A single turn carries every row of the set below to another of its rows. Some are shown first; where does it send the rows asked next?
Reb: [ 16  -1   5  12 -24  -4   1  -3  -3  -1  10   0  -4   2 -14  -1   7 -11
   6   0   2   2  -3   0]
bivi: [-17  -2  -5   7 -10   3   1   0  -1  -2  11  -2   5   4 -12  -2   9  -5
  11   7   6   0 -11  -5]
Vod: [ 10  -6  -5  16   5   4   0 -15  -9  -5  11  -1   1   2  -1 -11   5   0
   6  11   6   0 -15   5]
nek: [  9  -7   6  12 -16  -5   2   1  -4  -3  11   4  -3   7 -15   0   9 -15
   7   0   1   0  -1  -6]
rila: [ 12   9  10  13 -11   1   3 -13   3  -2   5 -11  -3  -2 -11  -4  11  -4
  14   2  12  -2 -18   6]
Lafin: [ 10  -8   7   8 -15  -6   9   5  -4  -6  14   2   4   8 -16  -3  11  -9
  11   3   6  -2   3  -6]
gug: [ 12  -4   9   2 -17  -5  13   3  -1  -4  14   1   9   1 -13  -1   9  -7
  14   1   1   3   2  -5]
Vikiz: [  8  -9   5  12  -8  -6  13 -16 -10 -11  13  11   1  -3  -4  -7   2  -6
  17  12   4  -4  -9  -7]
did: [ 15 -10   6   6  -7   1  12 -12  -6   1  10  19   1   3  -8  -5   6   7
  12   3   6  -2 -11  -3]
kon: [-11   3  -6   6 -11   5  -1   1   3  -1  11  -4  -3   1 -14  -2   9  -4
  10   2   7  -2 -14  -1]
nov: [ 13  -2   8  10 -28   0   2  -6  -3  -2  11   2   0   4  -9  -6  10  -4
  10   2   3   4   5   0]
Mela: [  0  -2   1   9   0   8  12 -12   5   1  10  -2   9   4  -4  -4  12  -1
  16   2  -2   4   7   9]
soruz: [  0  -4  12  13  -1   5   4  -6  -1  -5   5   3   2  17 -11  -8  19  -3
  13   5  16  -9  -5  -3]
duzi: [  2  -5   2  20  -1 -13   1 -11   3   2   8  -6  -9  10 -11   0  11  -2
  11   3   5   7  -7   8]
rikup: [  7  -5   0   9   4  11  -3 -16  -5  -6  11   2  -6   3   3 -17   8   1
   9   7   0   1 -10   3]
fiz: [  7  -4   4   5   6  -4   7 -11  -3  -6  11   2   2   0   4 -15   3   7
  15  13   8   6 -11   3]
Tiba: [  9  -2   4   3   5   6   3 -13   0   0   8   8  -1  -1   5 -13   3   5
  10   5   1   7 -13   4]
Gapo: [ 10 -10   0  11  11  -1   2 -11  -7  -1  12   1   2   5  -5  -7   7   3
   6   6   2   5 -20  -1]
tid: [ 14  -7   7   3  -9   5   9 -16  -5  -8  18   5 -11  -3  -8 -11  10   2
  17   0  -1  -4 -10  -7]
Zuta: [ 10  -8   4  14 -13  -3   9 -20 -11 -10  12  10  -2  -4  -3  -7   2  -5
  15  12   4  -2 -10  -5]
Zomaz: [ -3   0  16   9  -7   4   5 -16   2  -2   4   3  12   4  -4  -2  11  -9
  17   2  -4   7 -13  -6]
Nogu: [ 16 -10   4  10  -8   0   8 -13  -7   2   9  18  -2   4  -9  -3   6   5
   9   2   6  -4 -13  -3]
Zof: [  4 -11   5   6  10  -3   3 -10  -5  -8  15  -1  -3   7  -2 -14  10   6
  14   8   3   5 -14  -5]
pedu: [ -1  -5   5  12   7 -11   7  -3   7  -1   8  -3  -8   9 -10  -2  10  -6
  15   2   5   3  -1   6]
tup: [  3  -5   1  22  -9  -4  -1 -19   1   2  11  -9  -2   8  -7  -1  13   1
  11   3  -2  10  -5   9]
deput: [  3  -3   1  15  -7   8   4 -19   2   2  11  -8   6   4  -5  -3  15   2
  14   1  -6   8   1   9]
bar: [  8   5  11   6  -2   4  13  -7   3  -5   9 -11  10  -1 -13  -3  13  -3
  19   2  11  -4 -14   1]
lemu: [-16   2  -2   7 -19   2  -3  -5   2   0   9  -1   0   2  -7  -4   8  -1
  12   7   5   5 -11  -2]
memu: [-11   2  -5   7 -17   4  -3  -2   2   3   7   1  -3   5 -11  -4   9   2
   8   5  11   0 -11   2]
gef: [  1  -2  15  14 -15   7  -1 -16  -1  -1   4   2   2  15  -5 -10  19   6
  15   5  11   0  -5   0]
gidaz: [-3 -2  3  8  7 -2 13 -4  8 -2  9 -1  2  6 -6 -5 10 -6 18  4  4  2  6  7]
fid: [  8  -4  11   4 -24   0   7  -4  -1  -2  11   5   5   3  -7  -4  10  -6
  14   1  -3   7   4  -6]
Livud: [ -2   0  13  15  -2  -1  -1 -12   1  -2   1   5  -1   6  -8   0   9 -18
  11   1   0   1 -18  -5]
Radek: [-13  -1  -4   4 -13   4   4   1   1   2  12  -1   8   6 -13  -2  12   5
  12   6  10   1 -11  -2]
sez: [ 14  -8   6   5  -5   2   9 -13  -6  -9  18   5 -13  -1 -11  -9  10  -1
  16   0   1  -6 -12  -8]
vol: [-12   3  -2   1 -16   4   1  -2   4   1  12  -6   2   0 -11  -3  10   4
  15   3   4   5 -13  -2]

Nogu goes to sez
Radek goes to vol
Tiba goes to rikup
Now find these:
bar goes to Zomaz
fid goes to nov
gidaz goes to Mela

